128 stands for zero in the data rows.
Each row belongs to one hidden group. There are 2 groups. Groups can overlap: rows of different groups may look alike. The first row asked about is in group 0, and each new group gets the next number.
The table, row by row:
[182 128 162 128 128 182 167 167 182 148 182 177 172 162 182 182 172 182
 182 162 143 148 148 167 128 177 128 128 177 148 167 162 172 172 143 182
 182 128]
[167 128 162 138 177 148 128 158 172 133 133 143 172 158 172 133 158 177
 177 128 177 143 138 182 143 133 128 172 177 143 133 133 172 143 182 158
 158 167]
[167 143 153 133 138 172 162 138 177 167 167 153 167 177 172 167 167 162
 172 153 167 153 148 162 153 162 138 133 182 138 158 148 143 158 153 172
 177 158]
[172 143 177 133 138 177 167 148 172 177 172 153 172 182 167 167 167 148
 158 162 158 162 158 153 158 143 138 143 182 138 167 158 148 167 153 167
 182 162]
[128 153 158 153 177 138 153 172 143 148 148 128 158 158 177 162 128 177
 143 133 153 162 167 138 133 128 148 138 158 158 167 158 172 167 167 138
 128 148]
[162 133 138 128 172 158 133 133 143 133 128 158 177 148 182 138 148 143
 182 133 182 143 162 182 172 167 153 167 182 143 133 128 143 138 177 148
 138 182]
[162 138 172 148 148 158 167 172 177 153 182 162 148 158 172 153 153 177
 167 153 138 158 133 162 138 148 133 133 162 148 172 167 172 172 158 153
 167 138]
[153 167 167 172 172 138 167 182 177 158 158 172 128 138 138 128 172 158
 153 172 153 167 128 167 128 153 143 172 143 172 148 182 172 182 172 162
 167 133]
[138 148 133 172 128 172 133 182 167 143 153 177 162 148 177 148 177 128
 177 167 153 133 128 143 172 182 162 138 148 167 172 162 158 148 128 172
 133 133]
[167 143 167 148 182 133 148 182 182 138 148 143 153 172 158 133 138 182
 167 138 177 158 128 177 128 162 128 177 167 143 138 158 158 153 172 167
 143 153]
[148 182 148 153 153 128 182 158 148 143 148 143 143 172 158 172 138 153
 133 158 138 162 167 143 133 167 162 148 133 162 153 177 153 167 162 162
 128 138]
[158 182 172 162 162 148 177 153 162 177 153 182 128 143 128 138 153 177
 128 177 128 182 143 158 133 153 167 177 138 148 158 172 153 172 177 143
 172 148]
[177 162 167 138 177 172 153 148 148 177 143 162 162 172 133 158 158 162
 148 162 162 182 172 172 158 153 162 172 133 128 148 133 143 133 162 148
 177 177]
[143 177 177 162 158 162 177 153 158 182 167 182 128 158 128 128 158 172
 133 182 138 182 133 167 138 133 153 177 143 167 172 182 158 182 167 158
 182 158]
[167 138 182 133 182 138 167 167 133 128 177 128 148 128 128 162 128 177
 148 128 128 158 153 128 153 128 128 182 162 182 133 182 162 182 167 128
 128 128]
[162 177 138 167 143 158 182 162 153 172 177 172 143 153 153 177 162 167
 162 148 143 172 158 148 158 172 177 143 153 153 162 148 167 133 133 128
 167 172]
[158 182 158 143 162 133 182 148 148 167 162 143 153 182 148 172 133 162
 128 158 148 177 172 143 143 172 158 162 148 143 153 172 143 167 167 158
 138 162]
[172 143 148 148 182 128 148 172 172 143 158 153 162 153 153 138 153 172
 177 133 177 158 133 182 133 153 133 172 172 143 138 138 182 148 167 143
 153 162]
[138 133 148 138 158 133 143 143 172 133 128 143 167 177 177 143 172 162
 172 138 182 128 143 177 143 167 133 172 177 162 133 148 148 148 182 182
 148 148]
[158 158 153 172 148 182 148 143 133 172 182 148 182 148 177 177 182 143
 162 177 138 143 172 143 182 133 172 153 148 128 177 133 133 158 133 162
 153 182]
[182 153 177 182 128 182 172 153 162 167 182 172 177 167 177 172 167 138
 143 182 148 128 158 148 177 138 182 143 177 138 182 162 128 182 138 167
 153 143]
[158 162 143 162 162 153 167 167 138 148 172 162 143 133 138 158 138 172
 158 153 133 172 162 158 167 177 158 162 138 172 162 148 177 158 138 133
 158 153]
[172 172 148 153 153 162 182 162 158 177 182 162 158 158 148 182 153 172
 167 138 158 177 158 162 158 162 167 143 162 138 162 143 172 138 133 128
 172 177]
[172 158 167 143 138 182 158 133 153 182 148 148 177 177 162 177 177 138
 162 167 162 162 172 162 182 153 167 158 172 128 158 133 128 133 128 153
 182 182]
[177 182 143 162 143 133 182 153 138 138 143 158 133 148 143 172 133 167
 128 158 128 167 162 143 138 148 182 153 128 172 162 177 153 153 158 138
 133 138]
[133 167 182 182 148 167 128 162 177 162 167 162 128 133 148 128 182 128
 148 177 162 133 158 138 133 162 162 128 128 177 138 182 162 153 182 172
 182 143]
[138 172 148 182 128 177 128 182 177 148 148 182 153 172 177 153 167 128
 182 182 153 128 128 133 172 182 167 133 158 158 162 172 153 148 128 167
 128 128]
[182 143 172 148 182 148 138 158 162 148 143 133 167 153 133 133 143 167
 167 133 177 153 167 177 143 143 138 177 162 138 133 133 172 138 182 138
 177 167]
[138 133 143 153 177 128 133 138 172 128 128 148 182 177 182 148 177 182
 177 133 177 128 148 182 128 148 128 182 172 153 128 143 162 148 182 182
 153 158]
[138 148 128 148 138 162 143 148 143 143 133 158 167 143 182 167 172 133
 172 158 172 133 162 148 177 172 172 148 162 167 143 143 138 143 133 172
 133 167]
[143 158 138 133 172 177 153 133 128 162 138 128 182 153 162 182 143 143
 158 138 162 158 182 158 182 148 172 153 153 138 143 128 138 128 133 133
 153 182]
[128 162 143 182 148 148 138 133 148 153 153 153 133 148 143 143 143 128
 138 177 158 133 162 128 162 167 177 133 133 182 167 182 133 172 153 177
 158 148]
[172 177 167 158 162 162 162 148 153 167 148 172 133 133 128 153 138 162
 138 167 148 182 162 167 143 167 172 177 133 148 143 148 158 143 162 138
 167 158]
[177 128 182 133 128 182 138 162 182 182 153 172 148 167 158 153 182 128
 177 177 158 133 177 167 172 128 143 128 172 153 182 177 133 162 133 158
 172 153]
[148 143 133 153 128 182 133 177 167 153 143 177 177 143 177 162 182 128
 182 162 167 133 148 167 182 182 167 148 167 153 158 143 148 138 128 177
 138 167]
[133 158 148 153 148 172 148 158 148 172 162 138 172 153 182 172 153 148
 162 153 153 153 167 143 172 128 158 133 158 138 172 138 148 153 138 153
 143 172]
[153 162 167 148 143 158 167 138 158 177 162 143 167 182 162 162 162 138
 133 162 153 162 167 138 167 143 143 143 167 143 167 167 133 167 158 177
 167 158]
[162 177 158 167 133 167 153 143 162 167 143 182 133 162 138 153 177 148
 143 177 153 167 148 153 148 172 177 162 158 158 153 162 133 148 143 162
 158 148]
[143 162 138 177 153 172 153 153 128 148 172 153 172 138 172 162 153 158
 153 167 133 143 167 133 177 133 167 143 138 162 177 143 153 162 138 162
 138 172]
[143 148 138 133 143 162 133 133 167 133 138 177 172 153 182 148 182 167
 182 133 182 148 133 182 162 172 138 167 182 133 128 128 162 133 167 153
 143 172]
[153 162 128 143 128 167 128 182 177 133 143 182 172 133 182 153 177 128
 182 158 172 128 128 172 177 182 162 158 167 162 172 158 167 138 128 177
 133 138]
[158 128 167 167 162 162 158 182 167 143 172 162 138 133 158 133 167 153
 162 143 138 158 133 162 148 158 138 143 138 162 182 167 182 177 158 138
 162 138]
[148 153 128 182 128 167 133 172 153 138 133 177 148 133 162 158 153 128
 177 172 158 133 143 138 177 182 177 138 148 182 148 153 158 143 128 182
 128 133]
[138 172 133 143 153 138 167 133 133 153 143 128 172 167 167 177 158 138
 138 148 167 148 177 143 177 167 172 143 148 162 143 153 133 138 153 172
 138 167]
[138 143 162 153 177 143 153 158 138 133 158 128 153 138 133 158 128 177
 138 133 128 162 158 133 148 133 128 162 153 182 143 172 172 177 172 128
 128 138]
[177 177 162 143 162 177 177 133 133 182 153 148 172 177 143 182 153 153
 133 167 148 177 182 148 177 162 177 162 143 128 167 143 128 143 143 143
 172 177]
[177 172 167 177 138 177 172 143 148 177 177 158 177 167 167 177 167 138
 133 182 148 148 172 138 177 143 177 148 158 133 182 158 128 167 138 162
 162 167]
[158 148 172 172 153 143 162 182 182 158 162 177 128 138 153 128 177 158
 158 167 148 167 128 167 138 158 143 162 143 158 167 177 172 177 167 158
 162 143]
[133 133 158 158 153 153 138 167 167 143 148 153 148 148 172 138 162 148
 172 153 167 138 148 153 148 143 138 138 162 172 158 162 162 162 167 162
 148 128]
[158 153 158 143 138 153 167 143 172 162 153 158 158 182 167 162 167 153
 158 158 162 158 143 153 148 153 133 153 182 143 153 172 143 167 162 177
 162 158]
[148 162 153 148 143 182 162 138 143 182 148 128 182 162 177 182 177 143
 162 167 162 153 177 158 182 158 172 153 167 128 148 128 128 128 128 138
 182 182]
[133 172 182 177 158 143 177 162 167 167 172 182 128 128 128 128 177 138
 133 182 133 182 128 172 143 177 162 172 138 167 177 172 177 177 172 153
 158 133]
[138 167 158 172 172 133 153 182 177 138 138 162 133 162 133 128 167 153
 148 158 182 138 133 172 128 177 128 182 167 172 128 172 153 162 182 182
 167 128]
[148 172 133 177 167 133 172 128 128 128 162 143 138 133 133 172 128 182
 128 138 128 167 182 128 172 143 162 158 138 182 177 167 158 162 158 128
 133 153]
[138 158 182 177 182 143 138 182 172 153 158 162 128 128 133 128 138 138
 143 172 167 158 148 158 128 172 158 167 128 158 133 177 182 158 182 167
 172 133]
[158 148 177 158 177 148 158 167 153 148 172 148 138 128 128 138 128 167
 143 148 143 172 148 153 143 143 138 177 138 172 143 167 177 177 177 133
 158 143]
[177 153 162 182 133 167 172 162 167 158 182 167 148 158 177 158 162 143
 148 182 133 133 138 143 158 138 172 138 158 158 182 177 143 182 143 158
 143 128]
[148 177 177 167 162 148 162 177 172 167 153 177 128 143 133 128 167 162
 148 177 162 172 138 162 133 158 148 172 143 162 148 177 162 172 172 172
 177 143]
[133 148 133 172 128 177 128 167 167 153 143 172 162 153 177 158 177 128
 177 172 167 128 143 138 177 177 167 133 153 177 162 167 138 162 128 177
 143 133]
[172 162 182 177 133 177 177 153 167 177 182 177 153 167 158 167 172 153
 143 177 133 167 143 153 153 148 167 148 162 138 182 167 138 167 143 158
 167 162]
[182 128 182 128 182 153 128 138 172 148 133 128 182 172 143 128 148 177
 182 128 182 148 143 182 138 128 128 177 182 128 128 128 177 128 182 138
 177 182]
[182 158 128 158 143 153 148 143 128 128 128 138 143 128 128 177 138 153
 143 138 167 143 172 153 162 148 177 162 143 177 133 148 162 128 148 162
 153 138]
[133 133 128 177 182 153 143 182 138 143 177 158 167 133 158 133 158 133
 172 128 167 158 158 158 167 172 133 143 133 167 167 158 182 148 143 177
 153 128]
[177 162 177 138 177 158 167 162 177 172 162 167 143 172 133 138 158 182
 153 148 162 182 138 177 133 148 138 177 172 133 148 148 162 158 172 143
 182 172]
[143 158 143 182 143 167 128 133 158 158 162 167 138 167 143 128 143 128
 153 182 153 128 153 128 162 153 177 133 138 182 182 182 138 182 153 167
 167 153]
[162 182 177 153 162 158 177 148 153 182 153 177 133 172 128 148 148 177
 128 172 143 182 158 158 143 148 162 182 143 143 153 162 143 162 172 153
 182 167]
[128 172 158 162 158 158 138 182 128 162 162 158 158 133 182 172 128 182
 148 128 138 162 158 133 138 128 167 128 158 153 172 138 177 177 162 138
 128 148]
[177 177 138 143 158 153 172 143 133 148 148 138 158 138 133 182 128 167
 148 138 143 172 182 158 167 153 172 158 133 158 143 138 167 128 143 128
 143 172]
[158 153 138 148 172 148 158 172 133 143 167 133 162 138 153 167 128 167
 167 128 143 167 167 148 162 138 148 148 148 172 153 143 182 162 143 133
 143 153]
[138 148 167 153 172 143 162 167 162 158 167 138 153 153 172 148 133 172
 158 143 138 167 148 143 133 133 138 143 158 158 167 162 172 172 162 143
 138 143]
[143 153 172 158 138 162 143 158 182 167 143 167 128 167 148 143 182 133
 148 172 167 138 162 148 148 138 148 148 148 172 143 182 138 167 172 182
 182 143]
[153 128 133 128 167 167 128 128 128 133 128 143 182 138 167 143 143 143
 182 128 182 138 177 177 172 167 158 172 177 148 128 128 148 133 158 148
 143 177]
[138 138 153 143 148 177 128 128 148 162 138 143 172 162 153 162 172 128
 167 162 172 138 177 158 182 158 162 153 162 148 148 133 133 133 138 162
 172 172]
[162 167 167 172 167 133 167 172 158 143 167 172 133 128 133 133 148 153
 148 162 133 172 133 162 143 177 153 167 138 172 148 162 182 167 167 143
 148 128]
[158 167 148 158 148 148 177 162 162 167 177 162 148 172 162 172 158 167
 162 153 153 172 138 143 143 162 153 128 172 148 162 162 167 153 143 138
 158 162]
[153 138 128 162 148 133 138 172 148 128 128 162 153 138 162 148 158 143
 177 143 177 133 148 172 158 177 153 172 162 177 133 143 177 138 153 177
 138 133]
[153 158 167 158 182 133 158 172 167 153 158 138 143 167 153 133 128 172
 153 138 148 167 143 158 133 133 133 172 162 162 143 162 172 177 177 158
 148 143]
[133 138 172 172 143 162 143 148 167 172 167 158 143 158 167 133 172 128
 148 177 143 143 158 133 153 128 153 128 153 172 177 172 148 177 153 162
 162 143]
[143 138 128 138 167 128 138 143 143 128 128 158 167 153 182 143 153 153
 182 133 177 128 148 177 148 162 143 172 177 167 133 143 167 158 177 177
 133 153]
[167 177 148 133 158 158 167 128 128 158 138 138 177 177 143 182 162 143
 128 143 172 158 182 148 182 177 182 162 143 148 143 138 128 128 148 153
 162 177]
[182 182 143 148 138 133 182 158 138 138 138 148 143 148 143 177 133 162
 143 153 158 162 167 158 138 153 182 158 128 172 138 162 167 138 143 153
 128 148]
[128 148 128 158 153 148 143 143 128 138 133 138 162 138 172 172 143 138
 158 143 162 138 172 138 177 162 172 138 148 177 143 143 148 143 143 167
 133 162]
[153 133 172 138 172 177 133 138 153 167 143 138 177 158 148 148 162 148
 167 148 172 153 172 172 167 138 148 162 172 133 148 133 148 133 158 148
 172 177]
[158 133 162 138 133 172 162 177 182 143 182 167 153 143 182 158 167 162
 172 158 133 148 138 162 133 158 133 128 153 158 177 172 177 177 148 167
 172 128]
Some new rows, each followed by its group:
[148 153 133 172 158 162 143 138 128 133 143 143 148 128 138 167 133 158
 143 153 143 148 177 133 177 158 172 148 128 182 158 148 153 143 148 153
 143 158] 0
[167 143 162 138 128 167 172 162 182 162 172 172 148 177 172 158 172 162
 162 167 143 158 133 148 138 148 138 128 167 153 172 177 153 177 148 167
 177 133] 1
[143 177 158 162 162 138 172 177 162 162 153 172 128 162 138 128 162 172
 143 167 153 177 133 153 133 138 143 177 143 177 153 182 162 182 177 172
 172 133] 0
[148 148 143 153 167 128 143 177 128 128 162 128 153 128 138 143 128 182
 138 128 138 143 153 128 172 133 133 158 128 182 148 153 177 177 177 133
 138 138] 0
[177 172 153 128 148 172 172 128 143 177 138 143 182 182 143 182 167 148
 158 153 172 172 182 172 182 172 172 167 172 128 138 128 128 128 133 143
 172 182] 1
[148 148 128 153 133 167 128 172 158 133 133 182 167 138 172 153 177 133
 182 148 177 133 138 177 172 182 158 167 177 153 133 138 162 138 133 177
 133 158] 1
[133 138 177 148 172 138 148 153 167 158 148 133 153 172 158 138 138 167
 153 148 167 148 167 162 138 133 133 153 167 153 143 153 148 158 177 167
 158 138] 0
[162 143 158 167 172 148 148 167 138 138 172 148 143 128 133 143 128 172
 153 143 133 158 148 148 162 167 143 167 138 177 153 158 177 167 158 133
 153 143] 0
[128 167 133 177 148 148 153 167 138 148 158 148 153 143 182 167 143 143
 158 158 138 143 162 128 172 138 167 133 128 177 172 158 158 162 138 158
 128 153] 0
[148 167 133 182 138 172 153 153 138 153 153 153 167 143 172 177 172 133
 158 172 153 138 158 133 182 172 182 143 133 172 167 158 138 153 128 172
 148 167] 0
[133 133 177 143 153 172 143 133 158 177 158 138 177 167 167 148 158 138
 148 162 158 153 177 148 167 133 148 148 177 133 167 133 138 148 153 162
 167 167] 0
[177 172 158 167 143 143 182 133 143 172 182 153 172 182 153 177 148 148
 128 153 143 182 138 128 158 177 133 153 182 133 172 172 148 172 167 167
 162 172] 1
[153 158 148 158 138 153 172 143 158 162 162 158 158 182 167 172 172 138
 143 167 148 153 153 133 162 167 153 138 172 158 162 177 138 172 153 172
 158 148] 0
[162 177 153 182 138 153 177 153 153 162 167 177 138 153 153 172 162 153
 138 177 128 153 143 133 148 167 182 148 133 162 177 177 143 167 148 148
 138 148] 0
[143 138 172 162 177 138 153 177 162 148 167 138 143 143 167 138 138 172
 158 143 133 158 138 143 138 128 133 143 153 167 167 172 177 182 162 143
 138 133] 0
[162 143 182 138 182 133 133 177 182 133 138 128 177 172 172 133 128 182
 172 133 182 153 128 177 128 153 128 182 162 143 133 143 153 143 172 172
 133 162] 1
[143 182 143 172 177 133 172 177 162 172 158 182 128 128 128 128 167 177
 143 167 133 182 138 158 133 143 153 182 128 177 148 182 172 182 182 153
 172 143] 0
[177 162 172 158 182 138 153 177 172 153 153 162 133 133 128 133 153 172
 153 143 167 177 138 177 128 158 143 182 153 143 138 143 182 148 177 138
 167 162] 1
[172 138 153 133 167 182 138 133 138 172 138 138 182 148 148 167 162 148
 172 148 172 162 177 177 182 162 153 172 167 128 138 128 143 128 138 133
 177 182] 0
[182 128 177 143 158 177 158 172 177 162 177 172 143 143 138 138 182 177
 167 138 153 177 143 182 153 172 143 162 167 128 177 138 177 153 162 133
 182 177] 1
[148 167 143 128 153 128 158 133 143 138 133 143 167 182 158 172 153 143
 148 143 177 148 182 172 158 158 158 167 172 148 128 138 133 143 172 182
 143 172] 0
[153 153 143 167 138 158 133 177 177 138 133 177 138 143 162 143 182 133
 172 162 172 133 138 172 148 177 143 167 172 162 138 158 153 148 148 177
 148 143] 0
[143 177 182 143 158 172 177 148 138 182 153 177 138 182 133 133 133 182
 128 182 162 182 162 148 153 128 148 182 153 162 172 182 143 182 162 177
 182 167] 0
[172 138 172 143 128 172 138 162 182 177 143 182 133 167 167 158 182 133
 167 177 162 138 167 162 153 143 143 143 153 153 162 182 128 177 148 148
 167 148] 0
[138 143 128 158 133 128 158 153 128 128 128 153 143 177 162 177 148 148
 158 177 172 128 162 167 128 128 148 182 177 182 133 172 167 158 158 182
 133 128] 0
[143 143 138 128 172 148 138 138 143 133 128 143 172 153 182 143 138 158
 177 133 177 138 167 172 153 143 153 158 177 153 138 133 158 153 177 148
 133 167] 1
[143 133 153 162 143 172 148 177 162 153 172 162 158 138 177 143 162 158
 172 158 143 143 143 143 158 138 148 133 148 158 182 158 172 177 143 158
 153 138] 0
[177 167 162 167 148 177 177 158 158 182 182 172 162 158 143 167 167 172
 158 162 143 177 153 167 167 167 167 158 162 133 172 143 158 143 133 128
 177 177] 1
[128 128 148 162 162 128 133 128 133 138 158 133 133 172 138 167 133 138
 128 153 177 128 182 153 162 182 158 128 162 177 133 167 128 148 162 177
 153 133] 0
[162 133 138 128 172 158 128 128 177 143 138 133 177 172 162 138 167 177
 182 128 182 143 133 182 153 138 138 182 182 133 128 128 143 133 182 133
 153 182] 1
[133 167 128 177 153 128 148 128 133 143 148 138 162 133 143 172 177 128
 128 158 172 143 172 128 182 138 182 138 128 182 158 172 128 162 162 182
 148 167] 0
[182 182 167 153 153 162 182 133 128 182 162 143 177 182 158 182 138 158
 128 162 138 177 182 133 172 182 182 153 148 128 172 153 128 158 148 143
 148 182] 0
[167 158 162 172 158 153 158 167 158 153 172 172 133 128 133 138 158 162
 158 162 143 177 138 162 153 182 158 167 128 167 158 148 177 153 148 138
 158 143] 1
[177 138 177 133 153 167 153 162 182 162 162 167 158 177 153 148 172 177
 167 148 172 167 133 177 143 153 128 167 182 133 143 148 158 148 167 153
 172 167] 1
[148 143 148 177 162 133 143 182 143 133 162 148 138 128 153 138 133 158
 153 143 133 138 133 133 162 172 143 143 128 182 153 172 182 177 158 148
 138 128] 0
[153 177 128 158 148 138 182 148 133 143 143 138 153 148 162 182 138 148
 138 148 148 153 177 138 167 162 177 138 128 172 153 162 153 143 138 153
 133 162] 1
[133 153 172 153 177 128 158 172 162 153 153 133 143 172 153 133 138 158
 143 153 158 162 153 153 133 138 133 158 158 162 143 167 162 172 172 167
 153 138] 0
[133 133 158 148 148 167 138 167 158 158 158 153 167 148 177 148 153 153
 167 143 153 148 153 148 158 128 143 133 172 148 172 138 162 162 153 148
 143 158] 0
[128 128 158 167 162 138 133 128 143 143 153 133 138 162 148 158 133 143
 138 158 172 138 172 143 153 182 153 128 158 177 153 167 138 153 162 172
 143 133] 0
[177 133 162 128 177 177 138 128 148 172 138 133 182 162 143 153 158 148
 167 143 172 162 182 177 172 153 148 172 167 128 138 128 143 128 153 133
 177 182] 0
[182 172 138 133 158 158 172 143 158 167 177 167 162 133 133 172 143 167
 162 158 167 182 167 172 167 177 158 172 138 143 143 128 182 133 138 128
 177 177] 1
[182 182 148 138 128 138 182 158 133 133 128 162 138 158 143 177 143 158
 128 153 162 153 172 167 143 162 182 167 128 167 138 153 148 138 148 172
 128 153] 1
[128 162 172 172 167 158 158 138 143 162 158 138 162 162 153 158 133 153
 133 167 143 162 177 128 158 148 158 138 138 158 182 167 148 172 158 143
 143 153] 0
[128 182 143 133 177 143 182 133 138 182 158 128 182 182 167 182 143 143
 128 148 158 162 182 128 167 182 162 153 128 133 167 148 138 133 167 162
 138 167] 0
[133 143 182 133 167 162 158 138 153 182 167 133 177 172 158 143 148 138
 138 167 138 172 177 143 162 128 148 148 167 133 177 138 143 158 153 148
 172 162] 0
[162 128 143 128 182 138 128 128 162 128 128 128 182 182 177 138 153 167
 182 128 182 133 158 182 138 143 133 182 182 138 128 133 158 133 182 162
 148 177] 1
[182 177 133 133 138 162 182 167 153 177 177 153 158 162 143 182 143 158
 167 133 153 177 172 153 167 148 182 128 158 148 148 133 167 128 128 128
 182 182] 1
[143 158 138 177 143 172 148 162 138 158 172 153 167 138 182 162 172 138
 162 172 133 133 153 133 177 133 167 138 138 167 177 153 148 172 138 172
 138 162] 0
[162 148 153 138 158 143 158 158 177 158 172 153 158 177 167 153 148 177
 172 138 167 167 128 172 138 153 138 153 177 143 148 158 167 158 162 148
 158 162] 1
[138 133 128 182 133 143 143 177 133 128 133 172 143 128 172 158 143 133
 182 172 162 128 138 138 182 182 172 128 143 182 138 143 167 148 128 182
 128 128] 1
[153 133 133 128 172 153 128 128 128 128 128 133 182 158 172 148 148 143
 177 128 182 133 177 177 162 158 153 177 182 158 128 133 153 133 172 158
 138 177] 0
[148 177 177 172 167 148 177 162 162 172 172 182 128 133 128 128 148 172
 133 172 128 182 128 162 138 158 158 177 138 162 162 177 172 182 177 143
 167 148] 1
[172 153 162 162 182 128 153 182 182 128 133 162 153 182 153 138 182 177
 167 143 177 128 128 182 128 162 128 182 182 138 128 138 167 138 182 182
 148 158] 1
[143 167 162 153 167 158 172 167 148 172 177 133 162 158 167 162 133 167
 153 148 128 172 162 138 148 133 148 138 153 148 177 153 167 172 148 133
 143 158] 1
[162 128 162 148 182 148 133 172 172 138 138 148 167 148 162 133 172 162
 177 128 177 138 143 182 143 143 128 172 167 143 138 138 182 143 182 143
 162 162] 0
[167 172 162 182 148 162 177 158 148 158 182 172 148 143 158 167 143 158
 143 172 128 158 153 143 162 158 172 153 143 158 182 172 153 167 138 138
 148 158] 1
[153 167 133 143 158 143 172 172 153 158 172 148 148 148 162 167 138 162
 172 133 158 167 158 158 153 158 162 133 148 167 153 148 182 143 138 143
 148 162] 1
[158 182 177 167 143 153 177 143 177 177 148 182 128 143 128 153 162 182
 133 182 128 182 128 167 128 172 177 177 158 153 162 167 138 138 172 128
 158 138] 1
[167 167 182 167 158 177 172 148 148 182 172 167 162 162 143 162 153 158
 138 172 128 177 162 153 167 143 172 162 153 133 177 153 148 162 148 143
 172 172] 0
[148 172 138 182 143 162 143 138 138 148 143 158 143 133 138 158 148 133
 138 172 158 143 172 128 172 162 182 148 133 177 162 162 138 153 138 167
 158 148] 0
[167 172 182 162 133 177 143 138 172 172 158 182 133 167 148 143 182 148
 153 182 138 172 133 153 158 182 177 153 167 138 162 153 128 143 133 158
 162 172] 1
[133 182 138 172 138 143 182 158 172 172 158 182 128 177 128 177 182 182
 133 172 128 182 128 133 128 177 177 177 133 138 167 177 133 143 177 128
 153 158] 1
[128 148 143 172 128 182 128 138 158 158 128 167 148 148 158 153 172 128
 162 172 172 128 167 128 172 172 177 148 158 182 158 167 128 172 128 182
 182 128] 0
[172 158 167 177 133 182 158 143 153 182 177 158 182 167 177 177 177 133
 153 182 143 143 162 138 182 143 172 143 172 133 182 148 128 162 133 167
 162 172] 0
[167 182 148 182 167 153 182 158 133 182 182 167 162 158 148 182 148 172
 153 143 158 167 177 148 158 148 182 138 172 153 172 167 167 128 133 133
 177 177] 1
[167 143 167 138 162 182 143 148 143 172 162 148 172 143 148 162 162 162
 162 158 158 172 172 172 177 158 153 167 153 128 158 128 153 138 133 133
 172 182] 0
[128 162 153 148 177 143 162 148 148 138 133 128 162 153 172 167 128 153
 133 143 148 172 182 128 138 167 158 133 133 167 182 182 162 158 167 128
 128 143] 0
[172 153 153 128 172 128 153 172 177 162 167 133 172 177 148 153 133 148
 172 138 182 177 143 177 128 148 148 158 177 128 133 138 167 153 153 148
 143 172] 1
[153 138 158 167 177 143 148 172 133 128 167 128 153 128 138 148 128 182
 148 128 128 153 153 133 167 138 128 162 133 182 153 158 177 182 167 133
 133 133] 0
[172 128 182 138 133 182 143 162 182 167 167 167 158 167 172 143 177 143
 172 162 148 148 153 167 153 133 138 138 172 143 177 148 158 162 148 158
 182 153] 0
[158 167 172 177 153 158 177 153 153 167 182 167 138 148 148 143 143 148
 133 177 128 167 148 138 148 138 162 153 143 162 182 177 158 182 158 148
 162 143] 0
[172 172 177 177 128 182 162 148 162 177 177 177 158 162 158 162 182 143
 153 182 138 153 148 148 167 177 177 148 162 133 172 153 133 153 128 153
 167 172] 0
[128 153 153 167 143 138 148 138 158 153 148 148 138 172 162 153 177 133
 133 167 167 138 172 138 162 148 153 133 148 177 158 182 133 172 162 182
 162 133] 0
[158 148 153 162 172 138 162 177 167 153 177 167 138 138 138 143 158 162
 162 148 148 172 128 172 143 172 143 158 148 148 158 153 182 158 158 138
 148 148] 1
[128 153 128 143 133 128 172 143 133 128 133 158 138 177 148 177 148 138
 128 153 172 128 182 172 153 138 167 162 153 172 128 162 133 133 172 182
 128 128] 0
[182 172 143 128 162 182 162 128 128 167 133 128 177 162 138 182 148 133
 138 162 162 162 182 158 182 167 182 158 133 148 138 133 133 128 133 143
 177 177] 0
[167 158 172 182 133 167 162 148 167 172 182 167 148 167 167 153 162 133
 138 182 138 143 153 138 162 133 167 133 148 167 182 182 133 182 143 172
 162 138] 0
[153 162 182 167 133 172 162 153 172 177 167 182 133 153 148 133 182 153
 143 182 133 172 133 162 148 167 162 158 143 153 177 177 143 172 153 153
 167 153] 0
[172 182 158 162 143 167 167 143 153 162 143 177 133 143 128 162 158 158
 138 177 133 177 153 153 148 172 182 167 133 153 153 158 143 138 158 148
 162 153] 0
[128 128 138 158 167 153 138 153 143 138 138 133 148 143 153 158 133 182
 133 133 177 148 143 128 148 128 133 128 158 177 158 153 172 158 177 128
 128 153] 0
[162 138 153 133 133 172 162 158 182 158 177 158 172 158 182 172 158 172
 177 148 158 153 143 167 143 153 138 128 177 143 162 153 162 167 143 162
 177 148] 1
[167 128 133 128 172 143 133 128 138 133 128 143 182 162 158 148 143 133
 182 133 182 138 177 182 172 177 158 177 182 138 128 128 138 128 172 158
 133 182] 1
[138 138 133 158 153 167 148 182 143 148 148 172 158 153 162 162 172 182
 177 138 148 143 167 167 177 182 162 158 143 172 158 138 177 153 128 172
 153 138] 1
[172 158 143 143 167 143 167 167 148 148 177 148 158 138 138 167 133 167
 162 138 148 177 162 162 158 162 148 162 143 167 148 143 182 148 143 128
 158 158] 1
[182 162 148 138 167 128 148 153 172 138 133 153 167 177 143 148 162 167
 172 138 182 148 153 182 133 143 143 182 182 138 128 133 158 133 177 177
 148 172] 1
[182 148 172 148 182 133 133 177 182 143 138 133 177 182 138 128 138 172
 177 128 182 148 158 182 128 128 128 182 177 128 128 128 182 128 182 138
 177 177] 1
